Each row is where one point has got to under a steady rotation. How many steps took it there?
The counts run from 0 to 188.
[-38.9   4.1 -12.5   2.6 -31.6  13.7  -4.8   5.4  -5.6 -25.6 -30.0 -16.1
  38.2  10.6  25.7  -3.4  37.1  24.8  18.8   2.7 -23.1  16.9 -28.0  29.2
  -2.3  -3.7  10.7   4.6  21.1  -9.3  -1.5  -4.5   7.4  -8.3  -9.5   9.5
  -3.2 -27.7  21.6  -1.4   1.3  -3.2  17.4  13.0 -11.9  -4.0]
32
[ -9.4 -36.2  -2.8 -11.1  -7.0 -19.0 -17.3  -1.8  17.8  18.9  34.4  -1.4
  17.9  -7.3   1.5  11.0   6.7  11.9 -17.1 -35.7   2.6   8.6  21.9  27.1
  35.5 -16.4  22.7 -30.4  11.3 -14.5   4.8  15.0  -4.8 -32.3   8.5  33.5
   5.9   4.9   4.5   5.6  16.9  13.0 -15.8   4.5  17.5  -6.6]
101
[-37.9 -41.5 -17.4 -21.2  10.3   9.3  -2.3   7.4 -18.0  -4.5  31.1  -9.5
  17.2 -18.7  18.4   7.9   0.3  -6.2   1.1 -18.6  15.0 -18.6 -16.3 -29.3
  -1.9 -12.9 -10.3 -25.4  26.4   9.1   2.4  14.1 -22.1   4.4  16.5   0.5
   0.1 -11.9  16.2  -0.6  35.3  -6.8  10.4  -3.8  40.1  22.0]
53
[-22.0 -16.8  -4.2   2.1   0.7 -12.8 -24.4 -23.5  -9.4   2.9 -17.2 -11.0
   3.2  -8.4 -20.0 -18.2   3.4  13.7  36.5 -31.0 -11.2  10.9  15.8  28.5
  25.5 -14.7  -0.7 -33.2 -24.7  -1.6 -14.1 -11.0  29.6 -24.8  -8.3   7.5
 -15.2  18.6  -1.2   1.7   7.9  25.1  14.9   8.6  12.2 -25.1]
99
[ -3.6 -26.5 -14.8  -1.9 -16.5  -0.4  -2.2  26.2 -20.0   6.2   9.9  -8.5
  25.0  27.3  46.3  23.0  16.6   5.1  -2.2   3.8  14.9   8.0 -24.9  13.9
  10.5 -21.6  10.1  -2.0  24.9   6.5  13.0 -16.6 -15.2 -31.3  -9.0   8.9
  11.9  -4.8  44.9   1.5   8.0  20.4 -16.1  18.5   0.3   0.5]
163
[-13.6 -37.5 -10.5 -10.6  -2.5 -23.5  -2.7 -14.8 -32.8 -22.6 -27.9 -26.6
  22.0   2.9  31.5 -29.0 -14.4  -0.9  -2.1  -5.1  20.3  -8.8 -21.6  -3.3
 -12.4 -12.1  12.0 -22.6  -2.4   3.6  -7.7 -29.1  -4.6 -19.8   1.3  -1.2
 -21.5   4.9  19.0  17.3 -16.4  20.2  13.3  16.2 -18.2  -6.6]
152
[-22.2 -33.5  14.2   8.0 -10.7 -14.4 -15.3  -7.0 -23.6  -3.7 -13.1 -47.7
  30.8   1.9 -11.3   1.2   5.5   5.8  14.6 -25.5 -21.1  17.8  -2.6   1.2
  12.0  15.9  -1.0 -34.9  -1.7 -12.6 -38.0 -19.0  23.9  -5.8   0.7  33.0
 -10.6 -19.7   2.9  27.3   2.4  -2.6  21.5   1.6   2.6 -27.1]
112
[ -1.3 -30.7 -50.4 -16.0   9.9 -23.6 -18.3   6.0 -11.9  -7.2  21.1 -28.4
  22.1 -21.3  11.2   1.9  -7.6  11.6  -3.9 -10.4  11.8  -7.8  12.8 -13.3
  17.0 -25.6  -8.3 -36.7   2.4 -16.1   8.5   3.3 -16.5  -8.3 -20.3  14.5
 -11.0  -8.4  46.5  17.8  16.5  10.9   4.4  -2.2  18.8 -19.5]
127
[-39.3  -9.7 -31.2  -9.6 -13.4  -9.0   2.8 -14.5 -30.4  22.9  16.0 -16.1
   1.8 -18.3  -0.7  -2.2   0.6  19.6  23.4 -12.3  19.9  12.0   0.9 -17.3
   3.5  -4.5   5.2  -8.8  -7.3   9.2  -5.2  35.0   1.6   9.2  -5.9  34.2
 -36.3 -20.2  -8.0 -19.4  27.9  35.0   9.4 -13.6  29.1  16.7]
184
[-10.0  16.7  -1.1  -1.8  30.9 -36.9 -12.4  -9.9 -24.9 -19.2  15.8   5.3
  15.4  -4.5  10.8   3.5  24.3   3.2  20.8 -13.7  23.4   2.0  -5.5  28.7
 -15.2   2.5 -15.3 -39.5  20.8 -25.8   8.9 -25.3  15.3 -12.2  22.2  -3.4
 -18.5   9.5   8.7  -8.6  16.8  23.2   3.0  12.7 -11.5  22.2]
42
[-43.2  11.9   9.5  -1.9 -17.9 -27.8  23.8  22.4 -34.4   7.1  14.6  14.4
  -0.5   0.1  -5.2 -11.1   5.8   2.1   1.1 -21.3 -13.8  24.4   6.7  20.2
  14.5  21.4  -2.8   4.6  11.0 -19.0 -19.3   2.8  12.5 -27.9  27.3  27.5
 -13.9  23.3   2.1  -8.3 -19.4  33.1  -5.3   8.9 -16.2  26.9]
3
[-23.3   5.1 -34.4 -25.8 -26.1 -32.2  -6.2   3.1   9.4  12.9  -4.4 -12.5
  11.1  -0.1  10.7 -16.3   5.2  27.7   0.5 -32.1  -3.2  17.5   0.0  24.1
  21.9 -23.1   6.5  -1.1 -20.5 -32.8 -28.8   5.4  -6.0 -25.3 -15.8  13.4
  -4.4   5.2  28.7  23.8   5.1  18.6  18.0   3.7 -12.2 -12.7]
87
[-36.9  -8.7  -1.1 -30.8  -1.1 -29.0   7.0  15.2  -4.1   3.0  19.5  -7.7
  23.4 -12.1 -10.5 -14.8  17.3  10.5  -2.0 -50.7  13.5  10.0  26.0   1.1
 -13.5  26.8   7.3 -13.4  -2.1 -28.1 -17.9   2.8  23.5   8.7  -8.7  19.6
 -27.6 -14.8   7.8  19.1  -1.3   0.3  34.8  12.4   5.3 -14.9]
130
[-31.5 -40.2  -2.6   4.3   2.5 -21.8   5.3  19.8  -6.4 -15.8  16.4 -12.0
  30.4   3.1 -11.0  18.9 -15.4   7.9  20.9  -0.8 -14.1  20.3   6.8 -24.7
  23.9  -4.1   3.9 -29.8  -7.6 -26.8  11.3  -8.9  -6.6 -17.9  -3.7  17.3
  19.3 -27.4   8.5  14.3  17.4  10.9  10.2  -9.8  43.6 -14.9]
10
[-15.8 -19.1 -27.7 -19.6 -14.7   5.3   6.1   2.3 -19.0  10.0  16.4 -22.8
   6.8  -4.9  16.4  21.0  40.5   6.4  26.6 -20.0 -14.9  -5.1 -19.9   6.9
  12.4 -16.9 -19.6  -6.7  14.2   3.3 -46.1  23.7  -7.1  -3.4  -0.3  20.8
   4.9  16.5   3.5   6.1  39.0  27.6  23.0  -9.2   5.0   2.9]
70
[-32.6 -15.3 -21.8  16.2   1.6  -2.9 -32.1 -23.2  -9.1 -22.6 -27.3 -23.3
  23.7  14.7  -5.0 -15.6   1.1  15.8  28.0 -18.8 -13.1   6.1  -3.0  25.5
  15.7 -13.4 -11.8 -38.2  -4.1 -13.1  14.7 -29.8  17.3 -33.7   5.6 -13.5
   5.6  11.6  -0.2 -22.5  18.7  11.8  -1.8   4.5  16.8  -9.5]
98
[-21.4   6.6 -38.6  28.2 -25.9  -4.0 -19.0   9.0 -18.8 -25.1 -17.6 -20.1
  26.5  16.3  28.1  -5.9   1.9  15.2 -10.9  -7.4   4.2  22.7 -11.7   5.9
  25.4   0.6 -19.7   0.9  17.4   4.7  -2.0   8.1 -14.4   4.2 -13.4  25.1
 -33.6 -12.4  15.9 -14.3  10.3  32.5 -22.4   2.5  -7.5  -1.8]
123
[-29.0 -29.3   0.0 -15.1 -30.8  -4.5 -11.7  17.5   9.5 -12.3  -1.8  -0.3
  23.7 -12.3   9.9   2.5  32.5   0.3  10.2 -16.5 -36.9  11.9 -19.0  30.6
  14.7  -3.1   4.2  -9.5  20.4 -10.8 -16.0 -10.7  25.1 -26.4  21.0   6.7
  20.9  12.2  -8.4   7.5  33.1  -2.0  -7.8  15.5  11.4  18.7]
58
[-25.1   9.5 -15.8 -19.4 -14.4 -11.7   1.8   2.3 -28.3   5.2 -12.3   5.1
  14.2  11.8   7.4 -14.0  53.6   0.9  33.2  11.9   8.4  -9.3  -7.3  19.0
 -22.1  20.9  20.1   7.6  -1.5   5.3   0.1 -15.7  30.1  -9.9   1.9  33.0
 -17.3 -20.1   1.8  -2.4  -1.0  24.7  23.8  11.0  23.8 -17.3]
147
[-24.7  15.9   4.9  -9.8 -19.4 -30.8  18.4  18.2 -20.2   6.3   3.8   7.4
   5.9   6.7  17.2  15.0  44.1   6.2  24.6 -20.2  -8.0  26.4   3.2  35.5
  16.7   3.2  -9.2   5.2   1.3  -4.1 -26.1   7.4  13.8 -23.9  11.3  20.2
  -7.2  16.1  15.3   6.6 -10.2  38.9   9.5  22.9 -32.4  -2.6]
161
[-42.2 -16.9 -16.5   9.3 -35.0   3.8  -6.1   2.9  -8.0   5.6  14.0 -21.9
  25.8  -1.1   5.5  20.7  19.4  25.2  17.6 -13.4   5.7  16.9  -4.3 -16.2
   8.0  13.6  -7.2 -21.4   8.3  -0.2 -10.8  22.8  20.4   4.0   3.1  24.1
  -4.0 -35.3 -12.6 -19.1  31.6  10.4  13.7 -25.7  37.0  17.1]
185
[-31.3 -18.6 -36.3  -5.3  -9.8  -4.0  -5.5  13.9   2.6 -33.0 -20.6   9.6
   9.5   4.4  44.7 -22.9  -4.5  14.4  -1.5 -21.6  17.1  14.9 -33.1  -7.6
  -6.4 -15.3  29.0  -8.3   1.5  -0.8  17.6 -13.1 -26.8   3.8 -15.4  11.8
 -21.5 -39.1  16.1  -2.8  27.4  11.7   3.7   9.8  21.6   2.0]
49
[-39.5  12.0 -18.3 -15.5   2.2 -21.4  -5.0  -1.2 -26.6 -12.8 -12.6  -1.9
  23.6  13.2  16.4 -32.2   9.3  -7.1   5.1  -5.1  16.6 -11.6 -16.0  27.1
 -24.3  15.0  -2.3 -10.3  27.8 -10.2   8.3 -36.8  22.2 -17.9  14.2  -1.0
 -18.9   2.9  24.7  -7.3 -18.2   9.6   9.9  29.6  -0.7  10.0]
134
[-29.5   0.9 -23.6 -12.2   6.0  -0.9   4.2  23.4 -10.1 -24.1  15.4  15.6
  22.8  19.8  19.6 -20.3  34.1 -16.0  -0.4 -14.5   0.5  -5.0 -28.0  11.9
 -32.7   5.5  11.7 -16.4  45.0  -4.6  20.9 -36.7   5.1 -15.7  17.0  13.3
  -1.5  -5.2   5.5  -2.6  11.0  -0.5  18.3  18.1  11.4  18.9]
133
[-43.0 -20.4  10.5 -21.0   5.0   4.1  15.8  25.5  14.4   9.9  26.3  11.3
  21.2  10.0  20.3   0.8  12.0  -1.4  -0.3 -31.9   7.4  21.7 -11.4  10.8
   7.6 -20.8  25.1  -8.6  -0.8  -8.2   6.7 -19.2 -23.6 -26.1  -5.1  19.3
  21.8  -4.2  30.1  10.3   8.4 -11.0  28.9   7.3  25.1  -6.7]
89
[-15.6 -16.5   6.7 -17.5  21.2 -13.0  12.1  -7.7 -44.4 -15.7   8.7   9.7
  -7.0  -2.5  24.3 -29.3   0.0 -15.4 -20.3 -31.8  29.3  -1.1 -17.7   1.2
  12.1 -13.8  24.7  -8.7  13.4  -3.9  -1.4 -13.9 -41.5 -18.7  24.9  12.8
 -24.6  17.3  13.0  -4.7   1.8  14.1  18.3   5.2 -22.5  30.4]
78
[ -4.8 -29.9 -43.9   5.3 -11.2  14.1 -13.3 -14.0 -34.9 -19.7 -26.1 -32.0
  16.9  -0.3   4.0 -14.4   8.7  12.9  18.0  14.3  -9.3  -6.6  -1.7  -5.3
   6.8 -27.7  16.9   2.2  25.6  11.0   1.5   1.1  -4.8  -1.9 -12.2  31.4
 -21.6  -9.1   5.8  -8.9  32.3  16.1   9.0 -22.9  19.1  -9.4]
110
[ -5.1 -34.8 -13.9  -4.7  30.3   2.6 -16.5  -6.7   3.5 -31.1  23.2 -10.8
  34.3  10.7  28.5 -17.9  15.4   6.1 -11.6 -21.5   7.3  -0.1  -3.6  23.8
 -12.9 -20.0  29.4 -43.4  13.6 -19.7  21.2 -12.6 -10.5 -11.0  -3.4  13.3
   3.1   3.5  -0.6   1.3  32.3  -5.5  24.9   8.5   0.2   6.7]
115
[-15.4 -14.8 -20.7 -21.4  14.1 -31.3   8.5   3.1 -15.2  22.9  60.2  13.7
  -1.4 -13.8  21.1  13.6  31.8   0.7  14.7 -21.7  18.8 -13.4   3.4   3.3
  -4.5  -0.4  -2.6 -32.2   6.3   2.8  -7.5  25.9  -9.1  -8.3  21.1  30.0
  -4.6   9.3   7.5  13.6   4.9  29.5  13.7   6.7  11.6  -6.9]
144
[-66.3 -10.5  24.8   2.0 -21.5   1.3  -1.1  17.0 -25.8 -15.9 -10.7 -21.1
  25.6   1.8 -19.5 -23.1   2.3  -3.6   6.3 -18.6 -11.5  11.4 -11.2 -12.2
  16.1  28.2  -4.6  -2.9  15.6  -7.0 -21.6 -17.5   9.5  -8.3  30.7  16.5
  -4.9 -13.3   1.7 -15.7   0.6  -9.4   9.9   1.0  25.5  17.2]
94
[-36.0  -1.8 -21.7 -39.8 -14.0 -26.9  11.9  23.8  -7.5   2.5  35.7  -2.7
  15.3 -29.8 -12.7 -11.8  17.0  -4.5 -17.9 -29.9  -7.8  -3.7  16.6   7.3
   3.9  15.5   3.0  -7.0  26.3 -31.8 -24.5  25.2   6.2   6.0   1.3  42.7
 -10.8   6.2  20.4  16.3   3.0   0.9  22.2   4.9  -1.2  10.4]
131
[-16.5 -42.4  33.9  -4.6  23.9 -36.4  -9.6   9.5 -46.0  -9.4  25.1 -12.8
  16.9  -9.6   0.5  21.4  15.1 -10.5  -1.8 -22.6  17.2  -4.6  21.0   1.2
  18.4  10.3  10.1 -25.6  -1.1  -8.8  -7.6 -13.4   7.4 -16.0  21.5   5.2
  -9.1  -4.8  -5.1   4.3   1.5  15.1  21.6  17.3   7.4  13.4]
156
[  6.0 -15.7 -38.3  -9.4 -23.8  -6.4  -4.2   5.7  -8.1  -4.8  -5.5  14.6
   9.0   7.0  12.7 -15.9  -3.5   8.1   4.1  -3.0 -13.0  25.4  -5.0  26.9
  -6.4 -29.7  28.8   0.7  26.9  -7.2  20.9 -18.2  18.6 -51.0  -5.9  10.0
   0.7  21.0   7.2 -11.2  31.3  17.3 -16.8   9.7   9.0  22.2]
176
[-12.8 -57.7  -9.5  16.6 -10.1   8.4   2.4  -3.9 -15.3 -26.7   5.5  -1.9
   7.2 -17.4  20.8  -2.9 -15.0   5.8  -5.7 -16.5 -28.1  11.1  -8.6  -4.4
  34.6 -26.5  15.2 -23.7   8.6   9.6  -2.9  16.6 -32.1 -13.8   2.7  30.0
  -0.9  16.8  -6.4  -3.2  12.2  24.8 -20.2  -3.3  -1.1  -3.2]
22
[-24.3 -18.8 -20.6   3.7 -18.2  -3.2  -1.6  -1.4 -25.2  17.8  -2.4  -4.6
   2.5  -7.5  10.4   9.0 -21.5  13.8  26.6 -27.0   7.5  30.7  -8.4  -5.9
  26.8 -28.0  -0.7  -8.1 -18.1  15.3 -17.5  12.3  -4.7 -10.9 -32.4  24.5
 -41.7   2.6  13.9  -7.5  -0.8  40.1   1.9  -0.9  14.7 -24.5]
8
[ -3.4  16.1 -21.7  10.3  -7.1 -13.2 -10.1  -6.9 -42.5 -14.9 -13.2  -3.1
  -3.8   9.8  21.5 -18.0   2.4  10.1  -5.9  -8.1  22.1  17.7 -12.1   1.3
   6.4   6.3  -5.6   0.5  22.2   1.3   1.2  -9.8 -10.4  -2.1  -0.8  42.7
 -63.0  -0.1  10.8 -10.2   6.3  45.1 -18.8   4.1 -20.0   5.1]
122
[ -5.1  -9.8  -1.9 -15.2 -17.0 -40.6   8.7  23.2 -21.1  -3.8  -6.4  21.1
  -1.4 -23.0   5.5  -2.9   7.1  -0.8  11.2 -13.0  -7.6  15.3  -7.3  10.7
  24.8  -4.8  10.8  -7.2  16.2 -14.7   8.8 -13.3 -15.9 -26.5  -2.0  28.8
 -15.0  -8.0  47.0  36.0  -9.9  30.3 -22.4  13.6   3.5  -6.8]
47
[-22.3  -7.8 -27.7  18.9 -13.4  11.4   0.1  11.1 -21.5 -15.7  15.3  10.7
  10.6  22.7  35.9   2.5  -0.7   6.0  -0.8  -1.9  12.6  22.0 -33.9  -0.9
   1.2 -17.4  -7.3  -8.1  28.4   6.0  28.1 -21.8 -12.0 -36.6   9.8  15.0
   1.2   9.7  18.0 -25.3  11.0  33.7 -23.8  -2.3   8.9  20.7]
5
[-13.1  -5.4  -6.6  -9.1 -12.0 -14.1   0.4   5.0 -50.4 -13.8 -27.3   0.0
   7.0   7.4  14.1 -10.9  -1.2   4.7  25.1   9.0  11.1  20.3  -4.5   6.1
   3.6 -20.5  28.1  17.2 -30.2   5.4   2.4 -22.2  -4.3 -21.4 -29.8  17.6
 -38.6 -24.3  29.2   5.7 -11.3  28.8  22.0  14.4   0.3 -22.6]
165
[-43.3 -33.7  23.0  -0.3  -4.9   5.5  -5.8  15.2  -7.7 -11.8 -21.4  18.5
   1.4   7.1  13.1   4.5  19.6  11.7  13.9 -33.5  12.2  12.2 -14.5  24.9
  27.9  -2.2  34.5   0.4 -30.2  24.1  12.8  -8.9 -16.6  -5.9  -3.7  13.7
 -15.3 -20.7  -3.4 -10.7   3.9  15.5   9.4  22.8  24.1 -15.1]
63
[-44.3  -9.3   1.7 -13.7  19.0 -33.1   9.0  10.5 -15.9  -4.2  29.2  15.2
   2.9 -15.8   2.2  14.9  37.4  -1.4  25.1 -34.1  -5.7  -8.4   8.7   7.1
  13.0   4.8  -6.5 -29.3 -28.8 -14.1  -7.1   9.3  -0.8   3.5  17.7  22.0
   7.4   8.7  -8.8  10.2   1.0  31.5  27.3   9.1  10.1 -29.3]
143
